(in the rows, 128 means zero)
Each path below is one point turned by a fixed rotation once a step. After each direction that follows a path, write how fast that rotation turns it, in degrees per step (0 if it stays still).
Each turn is a multiple of 5 degrees from 10 to 175, or 0.
Each row of a path follows its step; steps can be skipped.
Rotation 1:
step 0: [126 124 122 124 130 118 124 123 120 138 123 133 133 131 133 124 129 130
 135 127 126 126 126 136 126 130 142 129 122 134 125 114 130 132 128 129
 141 134 129 141 126 119]
step 1: [130 124 117 123 130 117 127 113 123 129 131 130 123 121 134 126 131 132
 132 135 126 117 119 139 128 137 131 121 120 126 130 119 130 127 120 125
 125 131 125 123 124 123]
step 2: [136 133 133 124 128 121 123 122 126 129 140 123 125 119 122 121 131 120
 128 130 117 120 130 137 122 132 135 128 123 123 125 120 121 130 124 123
 126 136 124 116 133 137]
step 3: [132 126 123 124 124 124 137 132 127 129 140 116 126 115 118 132 129 128
 130 121 123 124 133 140 123 123 126 135 130 123 125 137 124 129 127 131
 136 140 121 125 130 126]
step 4: [138 132 121 129 131 132 124 131 117 125 128 128 123 126 130 129 135 120
 142 116 128 126 130 135 121 128 118 141 126 124 127 136 128 127 138 132
 134 134 124 133 133 122]
step 5: [125 131 124 120 129 127 119 131 111 133 133 132 122 128 130 126 127 125
 128 129 128 129 127 128 128 123 126 133 123 137 140 131 126 124 141 129
 124 141 132 132 128 113]
step 6: [131 130 121 124 126 112 128 138 121 133 127 129 129 138 133 118 122 128
 121 130 129 123 122 127 118 132 129 124 116 127 128 126 126 115 130 132
 122 136 130 133 128 121]
step 7: [129 127 124 128 131 115 132 124 129 131 130 138 130 140 122 125 125 128
 123 141 114 125 122 139 124 130 130 129 123 126 122 124 124 127 125 136
 131 134 125 137 139 124]
step 8: [127 127 122 126 127 118 128 121 125 132 126 125 132 126 123 128 129 132
 134 125 116 116 133 145 123 130 137 130 128 135 122 116 128 130 125 132
 139 120 126 130 128 121]
step 9: [132 128 123 126 138 117 124 114 125 129 129 125 123 120 127 135 130 129
 138 122 129 113 122 137 130 134 131 136 127 124 131 125 122 134 127 123
 128 133 122 122 120 125]
Directions:
[124 128 129 128 130 125 128 128 130 129 129 126 128 132 127 129 131 127
 127 129 127 124 124 126 128 129 130 127 128 128 131 126 128 126 129 127
 132 124 126 131 129 127]	45
[129 124 128 126 128 129 127 129 127 131 129 129 130 130 128 124 126 127
 127 127 131 133 126 127 129 127 128 132 127 127 130 129 133 125 130 129
 128 128 128 129 128 127]	55
Rotation 2:
step 0: [127 123 128 123 127 134 125 132 123 125 130 123 141 134 124 122 139 128
 131 131 141 128 126 138 139 122 127 131 116 117 140 114 131 119 128 131
 124 135 128 130 131 125]
step 1: [133 136 132 112 127 135 129 125 131 132 117 140 117 121 133 132 137 130
 127 127 133 127 129 128 131 131 115 116 125 124 129 136 132 130 124 135
 124 135 141 130 126 131]
step 2: [121 132 122 133 126 134 136 120 139 134 132 135 131 128 124 129 131 127
 138 127 124 130 134 131 128 148 125 132 131 135 130 118 142 134 134 132
 129 126 126 127 139 121]
step 3: [130 124 136 135 137 125 123 124 118 145 127 137 121 124 132 123 126 116
 123 127 133 129 128 121 136 131 129 135 131 129 112 132 123 123 130 125
 129 130 124 129 140 124]
step 4: [131 128 120 127 138 127 124 129 127 129 125 126 128 127 120 127 120 126
 115 140 117 129 116 129 124 126 133 128 143 134 140 131 129 131 136 134
 132 131 119 124 132 140]
step 5: [120 128 124 124 133 118 130 135 124 119 120 118 131 128 148 125 127 127
 129 128 129 137 121 129 128 121 133 121 134 135 122 113 129 122 124 127
 123 128 123 137 126 122]
step 6: [138 120 127 131 130 122 136 132 136 120 126 132 125 134 117 128 128 135
 128 125 131 136 132 118 115 119 127 114 126 131 130 136 128 130 115 116
 128 133 131 130 132 130]
step 7: [125 126 135 130 115 129 129 123 138 120 126 129 145 126 128 132 135 126
 130 124 121 117 132 132 128 115 123 130 120 124 125 117 125 136 133 120
 132 125 118 126 135 131]
step 8: [135 138 140 124 107 132 124 129 127 130 128 139 121 134 132 121 131 128
 124 132 130 119 133 123 130 123 133 137 135 133 132 136 123 122 125 124
 121 124 133 129 123 121]
step 9: [128 124 112 131 125 134 129 133 132 126 133 131 131 134 124 134 127 118
 129 128 130 131 121 135 140 131 129 136 126 128 141 127 121 134 126 139
 123 114 140 118 133 127]
Directions:
[126 131 128 129 130 129 129 130 125 129 128 128 129 130 126 128 124 124
 125 128 124 125 129 133 129 128 130 130 130 127 128 131 126 127 128 127
 127 125 129 130 130 126]	70
Rotation 3:
step 0: [138 136 128 134 123 130 127 119 126 133 128 134 128 128 135 140 113 132
 135 125 125 136 132 137 136 131 138 124 121 128 145 126 127 134 131 132
 125 116 125 128 124 128]
step 1: [126 134 124 129 136 127 131 125 122 142 135 119 138 130 140 128 125 127
 132 129 136 136 125 142 128 126 132 139 142 133 133 127 125 127 128 130
 121 123 126 115 132 124]
step 2: [145 136 127 132 123 125 138 121 122 134 124 123 133 126 126 135 134 139
 136 124 143 132 121 129 134 118 127 126 132 130 118 133 131 137 133 128
 134 129 130 122 123 125]
step 3: [130 128 120 120 123 122 125 112 134 132 136 128 138 128 131 131 114 136
 131 121 139 124 124 134 126 126 123 120 121 128 131 120 121 129 121 129
 136 122 126 126 123 115]
step 4: [125 135 115 130 138 122 133 123 122 125 130 126 129 130 124 125 131 129
 130 122 135 123 131 135 142 120 131 134 138 127 130 115 122 128 116 128
 128 118 120 125 114 133]
step 5: [126 127 132 133 121 121 141 129 122 130 131 128 124 134 135 139 131 131
 132 117 130 117 127 135 133 107 132 130 132 134 133 129 119 129 129 132
 138 134 131 134 127 123]
step 6: [124 126 120 130 121 130 130 115 118 123 137 131 130 135 118 127 117 135
 135 137 136 123 130 136 128 118 128 126 124 126 141 130 122 139 137 135
 121 130 123 132 129 125]
step 7: [112 131 123 136 122 123 133 129 130 132 128 123 128 131 129 132 121 135
 132 130 145 126 123 126 138 134 132 142 130 130 131 122 116 126 136 130
 130 125 123 121 127 139]
step 8: [134 133 127 120 122 123 126 138 116 133 125 142 130 134 131 132 129 137
 134 115 137 129 123 131 132 115 131 135 119 123 133 127 126 130 136 126
 131 124 127 121 136 135]
step 9: [123 131 133 112 130 133 122 122 123 124 133 129 137 121 126 132 126 127
 136 121 139 126 114 131 131 126 118 132 131 138 137 133 120 133 132 136
 125 119 119 131 132 122]
Directions:
[126 130 126 131 128 129 127 124 127 129 130 132 130 129 129 131 129 127
 128 127 126 129 123 129 129 128 127 131 129 123 127 130 129 125 129 127
 130 129 127 130 126 127]	0
[127 127 128 127 126 130 130 127 125 128 126 130 125 126 131 129 130 130
 128 125 128 129 132 126 129 125 124 128 129 128 128 131 129 130 130 124
 132 129 132 126 128 128]	120
[130 127 130 127 132 127 129 128 126 129 131 125 128 130 128 128 129 125
 132 126 128 126 124 125 127 125 127 129 129 127 127 131 129 130 130 130
 124 130 132 130 127 127]	100
Rotation 4:
step 0: [126 132 122 134 123 136 132 138 137 133 112 135 125 125 134 120 136 129
 123 129 121 135 129 127 137 133 134 124 114 135 133 127 128 124 112 137
 129 126 137 119 132 135]
step 1: [130 127 123 128 135 121 132 131 127 136 111 120 129 138 125 120 118 133
 126 117 126 120 127 124 132 134 122 128 116 130 141 129 117 133 127 123
 135 142 124 124 135 135]
step 2: [123 129 135 125 126 128 132 118 140 140 120 124 125 130 124 121 136 139
 133 115 128 121 124 125 128 126 127 121 134 137 131 139 138 124 123 142
 141 130 136 125 134 127]
step 3: [123 130 138 126 125 121 131 118 124 131 123 130 129 136 132 119 136 130
 134 116 128 133 134 114 138 142 119 123 131 124 133 121 122 115 116 122
 124 129 123 125 133 129]
step 4: [135 116 121 131 129 140 134 117 133 131 132 122 134 133 131 126 129 132
 135 121 139 129 129 134 137 124 108 121 128 131 133 132 134 119 128 121
 130 129 131 114 136 133]
step 5: [127 135 125 121 124 129 129 126 146 130 128 125 119 130 142 116 130 130
 123 126 136 139 126 123 126 137 131 120 140 134 126 125 130 125 128 111
 129 138 132 119 132 124]
step 6: [137 128 110 133 125 123 115 136 136 133 131 122 133 128 139 119 126 126
 131 123 121 137 124 130 141 139 126 126 122 122 132 132 140 122 118 127
 131 125 128 125 133 133]
step 7: [123 120 135 132 131 135 126 139 133 131 117 124 132 131 130 122 117 117
 119 123 132 129 117 129 128 131 131 130 126 136 143 132 132 128 119 118
 131 136 137 124 145 124]
step 8: [133 130 129 125 124 119 140 125 135 133 120 119 123 115 130 124 133 132
 123 118 130 135 125 130 142 133 134 135 126 132 141 140 132 129 119 131
 138 138 127 136 126 135]
step 9: [132 124 132 137 117 131 132 126 134 136 110 136 136 132 128 121 122 133
 119 121 125 126 134 131 124 140 118 122 130 129 139 127 122 118 112 135
 130 125 130 128 126 129]
Directions:
[128 132 131 127 131 130 128 126 127 129 126 129 127 133 129 127 131 130
 134 126 128 127 131 127 128 126 126 127 128 125 127 127 127 128 131 130
 129 128 129 125 128 129]	40
[128 125 126 129 132 128 132 125 126 127 128 127 128 134 127 129 123 127
 129 128 130 127 126 129 127 126 128 130 124 130 128 128 129 130 127 124
 127 128 132 129 129 129]	120
[130 131 128 129 129 128 130 128 127 125 130 127 125 128 130 127 131 129
 128 130 125 130 129 124 130 130 126 129 125 128 126 128 127 129 124 125
 131 125 129 133 126 128]	135
Rotation 5:
step 0: [132 119 111 129 123 132 127 129 127 130 137 126 134 126 130 121 113 123
 124 132 136 127 133 127 128 127 126 123 125 129 118 114 123 132 123 126
 132 124 126 135 141 122]
step 1: [122 119 132 126 125 120 127 126 127 126 117 119 133 130 134 137 138 124
 118 128 129 129 130 143 128 131 126 121 126 125 133 126 113 132 126 134
 114 126 126 122 128 120]
step 2: [130 133 129 132 129 122 117 126 118 123 136 127 127 134 135 129 119 124
 142 131 126 121 140 132 114 132 129 127 136 128 124 133 126 132 141 129
 131 132 138 128 137 127]
step 3: [146 122 132 128 132 127 131 130 132 125 134 122 128 129 134 124 142 123
 123 129 116 121 123 133 141 132 129 126 123 116 125 130 130 127 128 118
 128 136 136 132 127 123]
step 4: [123 121 130 121 131 131 122 126 142 132 135 128 134 136 130 124 125 121
 120 132 128 129 125 131 120 118 131 134 137 131 129 132 131 126 135 120
 132 121 120 128 147 128]
step 5: [132 132 130 118 122 136 119 128 136 120 124 124 115 129 129 128 133 118
 124 138 126 130 134 135 122 138 117 133 117 137 133 122 124 125 120 127
 120 125 133 130 122 128]
step 6: [129 117 130 126 124 127 122 128 136 119 127 141 132 125 119 133 131 124
 140 133 132 131 129 122 122 133 144 122 129 124 127 141 122 130 139 133
 127 125 134 136 130 130]
step 7: [135 134 131 125 130 121 144 126 134 137 138 127 125 129 125 135 135 128
 120 129 119 124 135 129 127 142 134 129 128 138 126 128 139 117 130 136
 134 131 131 126 125 122]
step 8: [121 119 116 128 122 123 129 131 138 131 136 126 136 126 126 124 124 114
 137 134 133 123 128 116 130 130 123 117 129 126 127 128 132 124 115 118
 135 125 124 126 131 132]
step 9: [121 128 130 130 123 127 140 123 127 114 122 119 122 123 126 125 129 115
 116 127 131 135 131 136 131 136 135 129 125 132 126 124 125 136 123 139
 124 125 117 124 135 123]
Directions:
[129 131 129 128 130 128 129 129 128 124 127 132 129 126 130 126 129 131
 131 129 129 125 126 131 128 130 131 126 129 132 124 131 128 128 129 127
 127 128 131 126 126 127]	90
